128 stands for zero in the data rows.
Some points, one per row:
[115 170 137 132 158 109 138 140 111 144 104 104 142 135 138 164 137 125 123 142 178 122 190 107 183 139 196 131 137 169 110 150]
[218 121 173 136 212  54 131 143 156 198 102  83 119 130 207 108  89 142 165 143 151 211 116 168 143 112 178 143 167  90 132 154]
[ 41 167 151 129  82 158 170 122 153 150 112 139  96 142 105 130 175 147 137 126 144  85 125 176  97 121 110 157 108  77 151 109]
[ 63 192 136 149 122 168 194 113  72 189 126 148 167 121  96  97 179 159 105 133 172 101 124 161  88 185 168 116 125  68 147 140]
[ 56 141  99 145 106 104  75 117 132 148 138 128 109 151 145 113 135 124  84 173 108  94 157  98 176  84  99 142 109 159 144 141]
[ 84 143 117 151 155 132  69 112  84 195 100 108 144 151  95 126 120 163 156 162 140 133 172  96 155 130 116 135 178 129 164 182]
[ 87 145 123 143  89 146 111 129 114 143 131 149 127 110 134 163 173 103 163 168 167  84 137 155 105 146 117 126 152 141 108  80]
[ 65 112 136 109  67 224 147 132 109  71 155 122  99 144 150 105 146 109  61 176 143  82 177 160 111 137 139 121  78 102 123 131]
[137 150 149 124 132 156 152  88 116 183  48 107  94 111 149 123 118 178 156 100 143 117 139 128 116 108 133 129 140  81 157 174]
[ 99 133 139 137 117 131  87  65  82 174  81 132  90 140 126 127 114 115 150 145 166 122 133  81 167 102 129 110 103 138 117 147]
[ 91 165 129 110  80 122 182 196 155  92 149 129 162 115 104 115 142 104  97 135 142 152 121 105 127 174  94 130 182  94 142 108]
[220 120  96  65 139  83 150 205 136  20 242 127  89  76  93 166 135  57 130  65  74 104 105  94 111 116  97  84 210 153 130 173]
[ 89 146  86 140  99  68  99 180 118 155  78 104 139 137 125 135 101 122 122 142 125 126 149  97 150 128 132 146 124 188 136 163]
[107 132 177 107 128 140 146 104  80 125 115 123 169 132 129 181 149 127 105 126 116 106 135 120 124 131 172 134 124 107 153 136]
[ 80 140 126 159  96 157 104  96 130 196  65 142 129 153 114 113  89 174 122 128 151 134 154 118 130 130 152 130 102 141 156 133]
[ 89 204 119 133 103 167 108 105 150 164  84 158 122 169 144 109 116 178 125 137 138 109 176 104 133 159 133 117 109 115 139 143]
[107 111 141 115 145 166 165 112 153 164 149 126  95  95  96 148 146 104 122  82 134 139  69 100  97 145  80 113 140 116 150 127]
[135 117 123 121 117 108 128 166  98 118 161 115 138 107 119 137 179 123 114 141 152 137 113 129 157 138  90 110 141  94 109 112]
[199  91 173 161 170 135 155 201  97 134 179 132  86 101 147 160 177  61 117 109  66  99  94 135 113 108 132  95 140 178 152 138]
[108 106 177 182 155  98 116 133  61 161  82 120  61 118 159 112 136 126 169 134 121 162 195 146 122  71 146  96 105 127 142 118]
[194  91 159 103 149  73 102 193 130  61 213 133 148 106 139 154 127  83 129 147  61 103 102 121 120 115 146 143 150 174 147 128]
[ 62 201 125 114 146 173 184  89 159 173 146 122 161 157 129  94 137 186 169 100 124  90 124 101 119 100  84 152 120  68 156 115]
[165 116 108 141 139 102 115 155 101 158 142 110 167 118 144 124 155  85 114 126 106 144  99  91 126 175 176 153 170 100 151 140]
[ 84 142 123 122 117 177 109 134 116 153 107 110 110 189 144  82  93 157 130 106 101  98 157 102 143 112 117 173  74 121 188 161]
[148 142 134 159 154 150 112 107 141 142 123 142  90 169 133 106 124 135 133  84  97 109 105 192 101 123 155 145 113  89 111 134]
[139 108 103  62 156 118  96 145 134 104 180 115  73 105 129 138 147  58 152 110 104 124 104 105 118  43  87 125 128 213 162 222]
[152  68 139 130 141  88 119 167 176 126 156 130 105 115 188 138 117  76 157 111 102 143 129 149 152  79 118  91 131 144  97 143]
[ 74 165 132 155 118 144 142  95 134 236  61 113 140 165 103  45 107 158 139  65 171 151 136 118 145 110 148 161 139  90 149 149]
[110 175 148 148  65 146  69  58  55 193  74 159 126 171 127 117  88 170 121 152 135 138 163 200 160 170 201 144 136 101  91 123]
[132 157 153 152  69 149 179 139 126  85 118 127 100 108 120 159 191 150 140  70 132 104 140 150 115 136 146 131 160  61 142 159]
[145 111 172 105 123 112 149  38 151  90 109 177 119 144 116 107 162 121 158 163 138 136 138 164 116 101 103 150  71 154 124 101]
[ 86 189 158 171 127 145 138  96 118 190  64 104 152 141 104  68 121 181 124 152 137 172 141  90 174 141 131 137 117 126 114 161]
[ 72 162  81 119 139 126 163 183 147 173  65 129 112 161 172 107 152 117 105 140 172 149 178 138 187 115 148 139 129 127 112 128]
[ 77 150 111 159 100 149 113  91 128 123 118 119 105  96 127 153 125 135 105 121 103 140 108 104  97 193 120 118 146  98 139  79]
[121 154 143 167 131 121 156 117  95 203 106 116 128 168 127 139 147 158 127 124 130 156 135 140 136 141 138 152 115  88 118 120]
[102 166 122 154  83 188 152 170 101  92 202  83 118 140 149 111 170  95 127 111 114  54 174 122 134 125 180 142 166  89 125 154]
[ 97 155 124 169 115 124 177  94 110 150 115 118 104 123 116 103 139 150 146  72 145  75 156 122 146 149 139 126 126 116 128 106]
[ 90 210  98 101  73 155 115 168  98 110 164 116 106 175 112 121 132 155 112  92 130  82 150 124 146  99 113 149 139 133 185 187]
[233 102 125 110 100  35 122 147  85  40 255 138 143  53 130 159 154   7 121 177  23 101   0 173  86 135 142 122 179 150 126 121]
[202 122 179  99 150  68  91 140 138 130 215 110 142 153 114 142  67 102 124 125  86 187  51 155 127  88 174 141 167 164 159 141]
[124 137 109  96  62 166 185 125  76  49 190 148 116 110 114 160 148  77 132 126 151 111 158 135 107 194 117 101 146 111  91  86]
[ 98 172 121 110 105 174 150 141  62 131 102 127 106 155 144 127 125 168 117 157 165 174 190 115 133 112 109 116  80 138 108 166]
[137 171 141 140 114 121 157 141  95 118 104 132 113 107 134 153 132 127 129 127 141 125 128  83 128 145 129  66 141 141 124 141]
[163 135 148 129  91 148 147  79 155  91 123 125 119 167 114 124 150 133 120 171 138  86 115 109 123 102  91 154  74 146  72 141]
[175  78 168 116 164 133  88 144 100  90 180 136  84 156 183 149  93 125 109 125  70 148  81 144 125 132 118 129 149 196 119 147]
[225   0 152 138 183  38 110 195 193  55 224 127 135  96 162 142 113  64 111 147  57 183  66  80 116 104 106  91 162 229 141 137]
[110 113 194 204 106 154  76  63  78 173  74 199 140 118 143 102 128 152 135 189 182 148 220 143 207 128 166 102 125 154  41 135]
[207 120 132 119 141 154 138 109 177 110 174 146 110 147 103 136 128 107 105 133 122 147  72 131 120 109  85 150 108 135 161 143]
[126 135 125 104 221  87  71 104 117 200  90 121 130 167 142 105  82 166 176  97 188 165 141  81 183  97 119 148 168 141 132 124]
[149 150 106  96 129  50 108 141 198 193 112 153 128 162 120  93  90 157 141 121 136 190 104 107 170 136  84 118 164 133 105 121]
[117 170 150 134 125 127 173  81 138 188  59 160 104 143 141 123 169 112 164 123 155  93  86 202 113 125 113 148 135  67 157  96]
[150 182 128 107 115 171 153 162  85 110  99 100 173 157 127 148 130 145  97 148 156 127 176 137 157 158 164 136  92 139 109 134]
[178  39  63  98 162  93 129 167 171  43 193 162 104  91 122 158 158  68 200 111  88 164  86  92 158  66  16  86 120 217 111 172]
[161  88 176 108 128 112 138 171 155  95 222 123  96  83 153 120 207  78 117  84  36  75  36 130  84  93  78 132 126 126 181 166]
[109 150 179 142 110 186 166  92  98  90 119 101 114 118 100 147  86 122 103 160 159 130 120 139 118 159 145 128  81 120 128 109]
[152 107 128 132 175 114 103 117 126 183 127 121 155 111 110 124  61 139 167 154 152 202 181  77 187 121 165 138 115 157 108 156]
[ 79 126 134 109 152 108  73 157 113 114 112  95  96 111 138 111  97 157 161  78 118 114 115 108 114  97  92 145 124 143 154 150]
[175  43  84  93 146 157 139 149 124  55 255 147 117 110 107 175 188  56 115 126 115 123 122 110  47 107  83 137 111 214 195 129]
[183  95 126 100 179  95 113 143 210 102 125 123  76 141 151 136 121 112 111  72  60  81  59  94 125  95 118 129 181 182 118 110]
[ 80 212  86  91  61 146 165 123 124 137 115  99 127 139  75 108 136 150 115  78 113 104  95  91 116 150 101 170 126  72 193 112]
[190  42 164 147 202  96 109 166 146 129 148 103 108  92 156 150 142 108 134 124  82 122  72 150  82 120 106 110 164 154 132 142]
[114 152 145 157 126 158 153 115  66 177 125 121 150 134 161 155 163 160 164 136 154  99 152 163 124 141 130 163 120  82 101 153]
[139  78 124 138 174 122 138 127 134  95 137 156 118 141 155 141 154  95 115 150 115 121 128 140 120 153  96 139 154 154 115  81]
[130 175 117 102 159 167 142 103  99 139 154 121 100 155 137 127 104 142 138 136 146  88 157 134 151  80 130 128 139 123 123 163]
[133  91 143 172 119 138 137 148  82  93 130 137 115  73 165 143 146 145 133 141 125 104 189 149  78 148 148 117  82 135  87 164]
[ 74 174 109 134   0 137 174  44  54 133 113 131 151 119  59 142 148 121 142 169 140 118 162 150 138 152 116  81 104 111  92  93]
[250  37 155  86 190  61  54 139 108  97 198 122 130 133 166 107  46 123 128 138 121 164 104 134 153 126 127  97 137 208 142 145]
[178 100 142 159 176  89  57 144  90 146 200 100  86 111 154 147 142 112 131  73  71 105  85  79  64  75 149 139 167 159 157 144]
[ 98 167 132 139 144  55  83 141 121 232  45 168 212 161 225 108 133 180 131 183 149 136 182  73 232 179 131 113 175 155  83 132]
[ 52 111  98 129 163  98 125 148 115 138  89 153 134 123 137  96 170 165 140 114 125 114 122  89 184 116 110 115 120 113 136 121]
[137 143 155 139 196 118 131 141 131 165  90 128 209 173 135 111  98 185 128 143 157 177 174 106 205 139 163 111 139 194 151 157]
[166  79 152 182 152 110  93 109 155 150 123 119 119  85 121 152 128 123 130 123 148 149 143 100 108 135 162  96 122 136 106  91]
[161 148 132 116  73 129 168 133 193  88 113 204 146 103 100 134 159 100 104 120  84 122 109 223  74 196 158 123 185  76  80 105]
[ 96 168  94 117 117 109  72 114  84 202  76 117 108 158 176 128 136 132  93 117 136 152 178  71 170 111 197 164 157  83  92 146]
[187 121 183 130 122 133 121 128 175 109 177  83  83 125 108 169 126  97 144  86  96 142  66 145 102  78 124 121 124 137 148 170]
[ 64 139 168 159  84 155 133  51  75 119 130  85 127 142 144 132 126 123 113 113 179 126 130 125  93 143 186 177  75  70 147 127]
[140 167 112 105 133 136 142 156 105 124 109 143 123 126 123 142 135 158 170 119 168 110 147 155 153 141 120 150 120  98  91 106]
[122 142 132 133 164 101 132 100 123 195 162 133 132 185 158 106 139 151 165 170 161 140 148 152 136 128 177 154 111 116 109 112]
[ 95 134 106 110 141 143 109 156 105  94 157 179 179 129 116 167 147 122 145 177 114 111 147 133  97 151 133  99 141 130 111 124]
[111 133 100 105  99  98  71 154 178 133  97 143 206 160 105 139  82 138 114 138 107 173 164 111 196 153 143  91 154 155  99 126]
16 more points follow, each with its number after it:
[117 200 133 115  87 149 125 129  56 138 109 181 138 118 113 140 163 140 121 142 139  80 171 139 157 155 153 136 131 117 155  74] 0
[112 134 136 127  66 118 128  87 146 134  84 110 151 114 113 110 157 128 141 167 116 135 134 134  69 164  94 136 134  60 130 101] 1
[209  64 109 112 147 103 138 149 181  39 165 136 123  76 147 163 146 107 121 143  58 158  50 128  99 140  74  91 126 202 132 118] 2
[129 144 183 143 135 134 129  66 126 138 142 134 113 100 121 128 104 145 147 148 152 174  98 136 151 169 180 106 174  76 125  75] 3
[119 127 119  96 159 151 117 138  93  64 191 128 102 139 147 116 118  77 110 122 107  85  95  85  99 104 117 128 147 147 136 181] 4
[135 150 140 126 107 127 146 127 105 165  96 145 123 112 101 144 155 183 171  94 167 141 132 169 109 128 133 162 108 111 128 124] 5
[110 192 152 127  37 168 172  85  69  81 108 119  90 123  83 142 160 149 131  85 122  74 115 220  97 140 158 109  86 113 141 118] 6
[217 104 131 109 119 112 138 197 173  37 202 151 120 102 129 136 135  95 115 103  98 139  26 105  95 106 111 132 147 169 134 134] 7
[ 99 179 114 150 117 123 127 139 111 174  87 115 132 124 108 103 100 107 126 138 184 169 136 108 181 157 158  80 141  79 139  96] 8
[226  66 142  98 199  46  92 173 128  78 224 145 123 120 148 167  94  45 154  99  86 166  91 145  96 138 218 135 208 181 107  99] 9
[ 80 113 108 119  56 134 120 140 119  57 135  86 160  89  47 177 115 103 119 150 176 145 158 104 163 102 101  82 150 159  80 111] 10
[103 159  93 166 136 116 148 129 162  93  61 140 130 153 186 125 123 137 124 110  97  86 149 162 118 124 146 130  99 111 102 135] 11
[ 45 183 102 140 107 139 135 152 105 146 111 126 155 157 117  85 131 144  90 135 193 146 170 110 167 154 147 142 113 114 148 124] 12
[ 98 126 106  92 138  94  97 142 213 140  58 186 155 193 106 126  86 145  87 145 118 177 136 151 128 140 111 119 103 157 165 132] 13
[ 83  83 114 122 112 183 124 107  70 120 109 114 101 118 125 162 137 117 150 109 124  67 157 140 107 136 133 129  78 152 145 117] 14
[182 122 123  84 157  91 139 185 161   1 248 106  57  80 119 167 150  39  98  76  60 113  82 105 119  83  70 116 197 158 132 167] 15
Which three of these numbered points are nearest to each point below, looking only along the 7 directions in which the first points spread most? Their numbers follow each, nearest first.
[164 124 141 161 122 114 143 108 181 172 121 149 147 125 130 104 109 161 141 122 191 196 107 180 108 134 185 141 104  94  98  52] > 3 5 1
[ 19 216  90 135  82 102 111 156 111 147 105 116 126 128  82 132 140 130 130 131 154 153 137  75 211  88 119  94 121 154 153 157] > 12 8 11
[ 94 120 118 103 157 135 134 135  88 135 131 141 173 122 138 165 178 144 140 147 115 147 129  93 124 151 141 132 132  94 134 128] > 11 0 5
[ 40 218  98 136  80 159 146 112 132 117  95  91 175 137  97 102 137 149 103 142 151 115 154 117 159 150 136 136  97 151 171 110] > 12 0 8
[ 94 178 157 148 116 143 183  94 149 144 109  90  79 150 128 103  86 171 119 106 163 129 126 178 127 106 146 125  87 120 169 142] > 5 11 1
[143 153 123 106 123 168 146 106  75  91 114  93 119 113 123 150 116  88 102 131 160 135 196  91 132 108 143 128  92 116 177 152] > 14 0 4
[ 79 135 136 127 137 110 123 177 111 120  57 165 144 110 123 129 179 130 146 136 147 119 137  74 153 140 106 130 105 102 159 106] > 11 8 5
[ 76 147 144 139 103 109  88 151 132 113  71  90 127 109 157 167 121 101 133 115 182 122 103  41 114 184  80 130 114 109 188 103] > 11 5 8
[200  63 145 141 174  95 154  99 108 144 129 141 208 110 134 146 125 152 150 185 135 200 132 188 139 197 161 122 132 162 118  96] > 3 11 8
[ 86 137 122 128  82 132  92 109 136 130 109  97 123  97 138 128 130 122 136  95 151 115 158  50 155  89  72  98 141 113 106 127] > 11 12 14
[149 117 143 100  92 101 158 146 147  31 224  86  87  33 145 120 175  94 162  77  86  40  48  98  87  64  77  93 173 131 117 117] > 15 7 4
[ 88 203 141  84 123 184 196  90  78 131  95  91 110 126 113 147 184 130  99  87 155  83 112 167  99 148 118 155  89  80 153 157] > 6 5 1
[128 145  98 134  75 137 172 118 143 134 104 136 153 125 114 113 158 180 113 176 145 135  97 188  99 123 114 164 108  72 113  99] > 1 5 11
[133 105 173 161 155  77 167 123 132 137  96 144 163 143 180 117 137 104 132 164 122 139 104 176 123 180 178 106 156 113 152  97] > 3 5 11
[ 82 169 104 143  83 190 127 118 132 132 103  92 134 156  94 103  98 173 119 115 163 122 167  86 142  88  99 160  82 128 110 209] > 12 14 11
[175 107 147 100 166 108  67 138 166 152  66 121 163 148 128 156  85 151 155 121 143 202 125  94 125 121 120 115 103 172 157 132] > 13 8 3
[187  72 132  96 136  99 117 140 150  46 154 136 102  94 152 149 158  54 136 127 105 156 123 149  74 125  97 116 108 197 112 144] > 2 7 4
[ 80  98 121 137  80 143  99 107 145 115  98 143  85 131  97 144 108 138 149 138 158 103 134 186  86 104 115 149 102 143 136 139] > 14 5 11
[116  81 156 174 182 125 160 148 151 111  97 201 114  85  97 164 168 103 119 119 117 134 159 141 156 126 102 101 156 121  89 122] > 11 1 5
[176  80  81 107 117 140 104 164 102   0 252 148 105  78  99 182 116  54 129 104  51  97  94  93 103 125 149 108 172 193 151 120] > 15 7 4
[211  85 141 107 116 115  75 149 176  50 204 167  83 100 122 140 136  69 144 165  86 110 102 112 110 123  83  84 143 168 114  90] > 2 7 15
[109  86  97 126  35 134 132 104 157  55 102 140 149 111 107 145 120 134 141 135  54  69 129 111 102 107 101 102 113 159 102  88] > 10 1 14
[ 85 161  63 134  76 164 178 138  93 105 126 149 105 136 112 132 165 134 124 116 158  67 129 156 116  97 121 114 104 136 126 131] > 14 0 11
[ 85 157 144 166 102  98 154 166 135 157  95 122 197 168 129 116 104 159 117 138 138 156 144 121 135 155 163 139 133  79 135 101] > 8 12 0
[115 168 109 147 107  88 136 146  67 206 118 164 154  80  90 112 156 143 130 114 185 174 154 109 174 141 140 122 191 114  97  98] > 8 11 12
[116 165 130 109  99 138 137  85 116 108  88 137 117 118  70 140 106 135 144 109 168 163 115 181 127 138 113 117 131  92 126  84] > 1 5 3
[125 142 158 151 147 197 193  98 110 200  80 130 109 186 130  63 124 219 121 110 128 123 122 210  67 112 154 183  66  75 141  94] > 5 1 3
[204  24  93  84 174  59  85 131 148 108 170 152 149 144 147 138  83  83 115 136  84 137  95 166 117 161 179 134 162 209  89 123] > 9 2 7
[146 124  88 108 141  92 104 170 143  64 251  69 107 128  93 114  97 108  87 119  72  85 111  92  81 106 140 124 154 123 149 176] > 4 7 15
[145 123 126 147 119 158 103 144 166 107  56 157 140 141 137 137  88 145 112 139 173 200 164 139 141 143 100  97 102 180 118 123] > 13 11 8
[150 132  70  55 150 163 116 176 111  64 172  87  83 147 164 134 159  82 103  92  66  58 102  69 114  67  65 133 117 171 187 210] > 4 15 7
[106 107 133 155 103 113 143 166  94 135  72 169  99 121 126 152 185  93 145 131 145 125 131 129 149 136  95 119  89 122 123 103] > 11 5 14
[ 70 181 140 135 128 146 123  66  54 202  95 101 138 176 164 115 144 172 122  93 123 103 157 176 112 107 125 186  75  82 165 123] > 5 11 12
[ 99 216 152 120 104 191 152 120 140 146  82 157 107 144  73 109 160 147  98 126 123  91 127 232 147 164 119 133  81 101 132 142] > 1 5 6
[169 157  93  83 143 105 119  88  49 102 193  91 164 123 109 150  46 100 125 208 170 162 182 105 140 174 160  63 153 158 120 124] > 10 0 8
[198  69 144 116 183  98 164 191 134  88 212 115 124 122 148 138 122  71 113 113  83  97  13 141  97 114 103 129 193 144 164  96] > 7 15 2
[128 163 159 147 113 110 169 166 171 149 100 149 169  98 105 131 174 135 150 105 134 122 128 125 161 151 116 132 138  74  92  82] > 1 11 5
[177  78 118 102 149  93 124 150 179  40 203 151 115  72  55 176 142  68 145 139  65 104  74 115  87 151  80 109 123 215  86  76] > 2 7 15
[170  19  95  85 145 112 156 166 131   0 253 149  85  65 115 161 198  66 109 133  63  81  57 112  82 157  91  92 170 143 121 110] > 15 7 2
[ 96 181 138 103  65 127 154 104 162 117 137 126 214 117  91 102 105 151  81 107 130  91 118 105 114 163 169 115 155 110 146  71] > 1 0 8
[ 60 121 131 159 118  91 130 135  96 114 124 133 138  59 127 106 163 154 130 134 132 131 141 102 144 142 105 107 155 113 108 150] > 11 0 5
[145 133 176 145 141 123 100 113 130 160 101 157 149 100 119 104 112 153 137 130 139 158 107 137 139 165 139 106 130 111 128  87] > 3 5 11
[ 85 160 144 124 141 190 145 101  89 137  92 129 109 126  92 103 131 186 140 128 148  94 128 164 109  97 118 169  98  59 124 109] > 5 11 1
[177  19 145  90 161 154  88  92 119  66 233 112  99 145 124 163  42 132 126 113 126 139 121  88  65  86 157 128  87 181 146 164] > 4 7 2
Here are 16 other points, each followed by its number:
[213  73 127 121 186 133 101 131 151 103 233 122 101 137 113 129 112  72 168 144  45 138  77 138 105  99 133 126 154 176 172 119] 0
[ 78 134 134 169  56 126  75 139 128 104 120 125 114 103 139 110 149 118 107  88 160 101 160  66 188 124 141 117 143  98  99 103] 1
[167 160 103 162  90 119  88 105 174 191  80  90 150  95  87  98  50 133  95  81 180 178 120 162 116 137 187 114 144  69  99  55] 2
[141 179 180 164  55 137 146 122 131 116  83  82  99  91 102 137 117 170 124 136 122 133 136 131  85 151 124 121 112 101 125  88] 3
[232   3 105  62 224  63 111 156 193  83 249 118 147 105 165 166 123  75 156 128  73 165  74 131  92  66  58 134 148 207 135 131] 4
[209  70 113 113 143  79 131 110 157  58 208 117 103  94 122 144 113  99 136  81  82 119  51 145  69 111 113 116 110 214 136 130] 5
[133 107 146 163 124 124  85 100  72 196 107 149 124 141 112 115 131 119 103 143 138 186 167 161 127 160 214 162 123  99 151 106] 6
[184 162 133 153 124 118 137 110 152 153 139  95 117 110  88 124 110 137 159 107 164 150 103 115 141 114 132 129 158 129 127 130] 7
[125 142  48 116  27 198 122  69  93  88 113 155  84 151  64 130  40 122  94 159 136 144 195 165 132 128 192 120  98 145  96 134] 8
[ 61 158 101 132  69 122 111  97  80 132 132 104 129  85 111 140 175 149 160 108 149  98 159  73 160 125 107  87 104 137 116 178] 9
[163 146 148 115 145 111 120 137 143 136 157 105 105 137 153 133 121 133 136  96 107 152  97 175  79 137 144 165 143 115 179 125] 10
[ 67 143  84 156  89 200 159 135 102  98 122  94  90 137  91 124 145 137  70  82 136  72 141 120 121 105 110 121 115 109 146 131] 11
[200  65 109 131 146 103 106 170 152  44 204 145 131  89 141 143 129  55 126 106  62 134 100 174 104  69 149 107 118 178 113 136] 12
[104 129 161 156  87 128 127  70 139 140  59 191 160 122  88 107 141 152 109 145 158 134 167 184 151 162 174 110 114 108 100  75] 13
[ 49 145 115 115  92 140 141  91 115 150  52 134 101  75 105 149 147 175 144 122 186 141 121  96 149 112  79 134  54  87 164 114] 14
[217  95 146  82 173  77 114 162 150  87 235 137 154 122 148 153 104  99  96 153  57  96 128 139 107 161 164 111 188 143 159 146] 15
Which three of these numbered points are nearest to each point below, looking only along the 7 directions in which the first points spread most? Their numbers follow each, nearest first.
[ 63 129 140 105 154 178 166  51 114 142 105 124 101 143  94 101 126 154 158 136 166 110 150 137 160  87 105 112  66 113 110 108] > 14 3 9
[199 121 129  73 130 124 153 166 168  33 215 124 113 127 103 114 123 115 157 121  79 144  78 158  99 117  77 124 107 169 147 118] > 5 0 12
[196 123 121  82 151  84 118 174  44  95 224 130 123 126 137 181 126  73 137 111  71  76  80 110  93 112 127 130 217 150 188 163] > 15 12 0
[ 70 149 110 134  61 171 111  92  76 129 111 161 148 148 101 132  77 133 147 148 156 135 215 136 150  96 134 132  62 151 136 154] > 8 9 1
[ 84 108 136 160 108 166 167  85  87 115 130 141 106 122 139 123 130 176 111 129 181 118 113 163  82 128 139 134  72  99 102 109] > 3 14 13
[167 159  38  64 112  57  94 178 102  74 227 129 158  76  74 162 112  90 119 117  98 170 102  20 134  96 105  72 165 171 127 141] > 15 12 0
[ 49 110 104 124 119 196 144 111 189 135  80  88 130 142 136 128 152 180  91 185 156 121 145  99 142 117  48 135  71 101 175 121] > 14 9 11
[ 80 130  84 153 138 126 128  84 145 141  82 155 143 135 133 113 104 169 148 115 132  77 126  70 105 133 107 131  76  95 123  85] > 14 1 3
[ 44 143 152 132  86 148 100  68 167 156  42 118 109 141  87  97  83 148 126  74 135  91 142 135 114 102 127 160  87  79  97 120] > 14 3 7
[123 147 101 118 115 166 113   0  91 122 143  80 112 138 122 110  79 146  94 174 139  97 135 124 108 122 118 127  95 149  62  89] > 8 3 13
[178  33 100  90 200  53 100 158 231  68 225  96 140  93 152 149 133  36 127 152  58 115   3  78  51  91  71 142 155 195 198 154] > 4 5 0
[113 122 139 169 131 116 108 120  85 226  70 135 167 158 168  85 128 183 180 149 177 137 177 109 161 129 165 160 113  92  93 139] > 6 1 13
[164 121  86  88 147 168 105  93 118 156 135  92 135 151 144 139 129 135 165 134 134 145 131  77 127 149 134 132 123  82 120 113] > 7 3 1
[222  60 141 133 158  54 134 206 141  33 224 139 127 114 125 171 172  43 100 141  63 121  78 164 118 121 122 143 139 198 113  97] > 12 15 5
[ 84 157 143 146  93 166 140  90 126 140  70 144  91 103 140 132 111 149 143 124 118  85 151 140  72  86  83 121  50 134 132 120] > 14 11 3
[227  53 144  96 128  70 107 149 183  97 255 146  84 102 140 146 114  85 138 128  54 160  44 138  88  77  75 126 174 208 157 178] > 4 5 0
[ 91 122 130 158 117 117  80 164  33 152 102 198 120 101 142 114 159 119 169 121 165  94 145 109 145 149 114 113 190 112  82 103] > 1 9 3
[112 163 112 153  84  97 116 185 122 111  87 130 114 127 113  82 150 116 131 129 177 194 172 133 148 159 164  73 166 115  64 117] > 1 13 9
[154  72 166 135 174  62 144 152 132 157 183 130  90 135 106 143 141 105 162 111  84 136  34 139 110 109 122 135 163 126 180 102] > 10 0 7
[ 76 177 101 102  93 200 171 118 107  93 124 142  76 151  97 111 100 138  92  76 155 108 162 156 108 118 144 112 110 115 148 153] > 11 9 3
[103 207 124 151 119 117 163 151 126 185  81 102 178 159 110 108  83 158 139 140 151 132 132 101 151 143 187 113 144  93 123 181] > 2 1 6
[ 59 163  56 105  97 175 152 114  95  87 120 120 139 188 106 126 156  87  87 138 137  94 159 123 193 128 131 102 115 120 137 168] > 9 1 11
[186  45 142  87 158 122 147 142 100  70 228 127 112 108 135 161 152  80 136 134 101  70 124 160 102 118 148 131 168 147 101 110] > 12 15 5
[107 172  96 110  48 175  97  97 139 119  48 139 165 147  93 100  67 177  95 170 166 114 178 139 129 140 144 106 105 126 120 116] > 8 13 3
[218 107  65 132 131  75  86 212 190  37 245 143 181 125 108 149  83  59 133 137  86 166  93  95 135 113 140  81 212 206 119 171] > 15 12 4
[ 76 238  84 117  33 201 173 135 109  76 172 132 137 108  79 175  89 127 137 121 143  80 168 101  94 124 117 119 116 133 133 141] > 11 9 8
[ 80 149  87 160 159 128 140 138 137 146  92 144 166 147 107 116 129 141 155 210 181 185 189 148 187 145 127 129 131 124 117  48] > 13 1 14
[ 33 122 108  88 185 144 128 163 115 116 101 161  71 172 138 143 188 157 178  75 142  70 179  83 154 104  46 146  83  99 127 185] > 9 14 11
[194  72  96  98 132  80 124 139 143  44 238  90  95  99 120 183  91  73 130 103  71 138  58 112  85  97  99 132 123 171 151  96] > 5 0 12
[ 89 221 154 100 108 167 152  89  83  81 175 149 190 144 105 133 147 150 117 200 146 111 158 185 119 138 162 137 108 114 103 112] > 8 3 13
[ 93 117  84  99  82  99  73 143  79 126  70 158 129 124 121  96 122 154 130 101 136 152 198  97 160 157 122 132 152 113  88 108] > 1 9 7
[  0 196  84 137  36 163 149 181  69 111  65 138 119  75 114 137 196 101 110  82 125  44 186  56 188 156 110  70 155 107 129 143] > 9 1 11
[112 101 103 106 169 131 125  99 155 127 120 124 125 132 160  99 113 149 119 160 102 107 121 134 106 116  82 121 116 121 132 165] > 7 1 10
[ 41 207 135 129 123 120 155 146 108 200   8 129 154 175 114  73 169 196 119  87 142 142 135 135 172 140 113 165 102  64 155 153] > 14 1 2
[179 132 162  97 162  81 123 125 152 143  74 121 109 156 183 121 104 135 140 115 162 168  99 124 172 117 129 140 166 114 131  95] > 7 2 10
[121 140 115 126 114 184 152 100 127 177 151  93 102 117  96 119 121 154 106 120 138 138 117 157  66 127 161 162  92  61 143 115] > 3 10 7
[ 95 126 153 193 133 124 127  89 116 225  55 114 183 158 123  88  87 186 183 156 147 150 122 127 137 124 128 141 136 112 148 122] > 2 6 7
[156 125 180 211 184 162 133 105 135 213 116 136 175 165 103  91  66 187 135 179 158 189 173 194 145 134 172 156  96 178  97 140] > 6 2 13
[114 105 160 142 182  91 106 176 138 166 150 102 102 107 159  94 155 117 159  69 126 110 153 112 112  98 143 139 151 122 174 191] > 10 7 1
[ 70 126 118 106 101 188 154 103 135 142 121 122  98  79 119 101 192 125 122  76 109 125  92 145  76 101  71 151 112 100 165 152] > 11 14 3
[213 112 150 102 140 127 110 149 146  97 179  69 108 100 107 140 105  53  86 136 106 142  79 150 112 132 149 114 162 134 126 141] > 15 0 12
[129 118 149 183 126 157 147 103 134 193  80 103 167 130 139  85  66 197 100 130 130 146 155 117 132 122 161 141  86 120 127 167] > 6 7 2
[183  93 150 105 168  96 168 178 106  19 196 130  86 117  72 127 118 125 152 130  79 178  84 169  98  95  91 128 112 147 114  97] > 5 12 0
[ 61  91 111 138 121 138 166 117 107 125  86 140 126 148 169  93 124 138 116 147 130 111 160 127 147 111  92 153  86 133 135 135] > 9 14 1
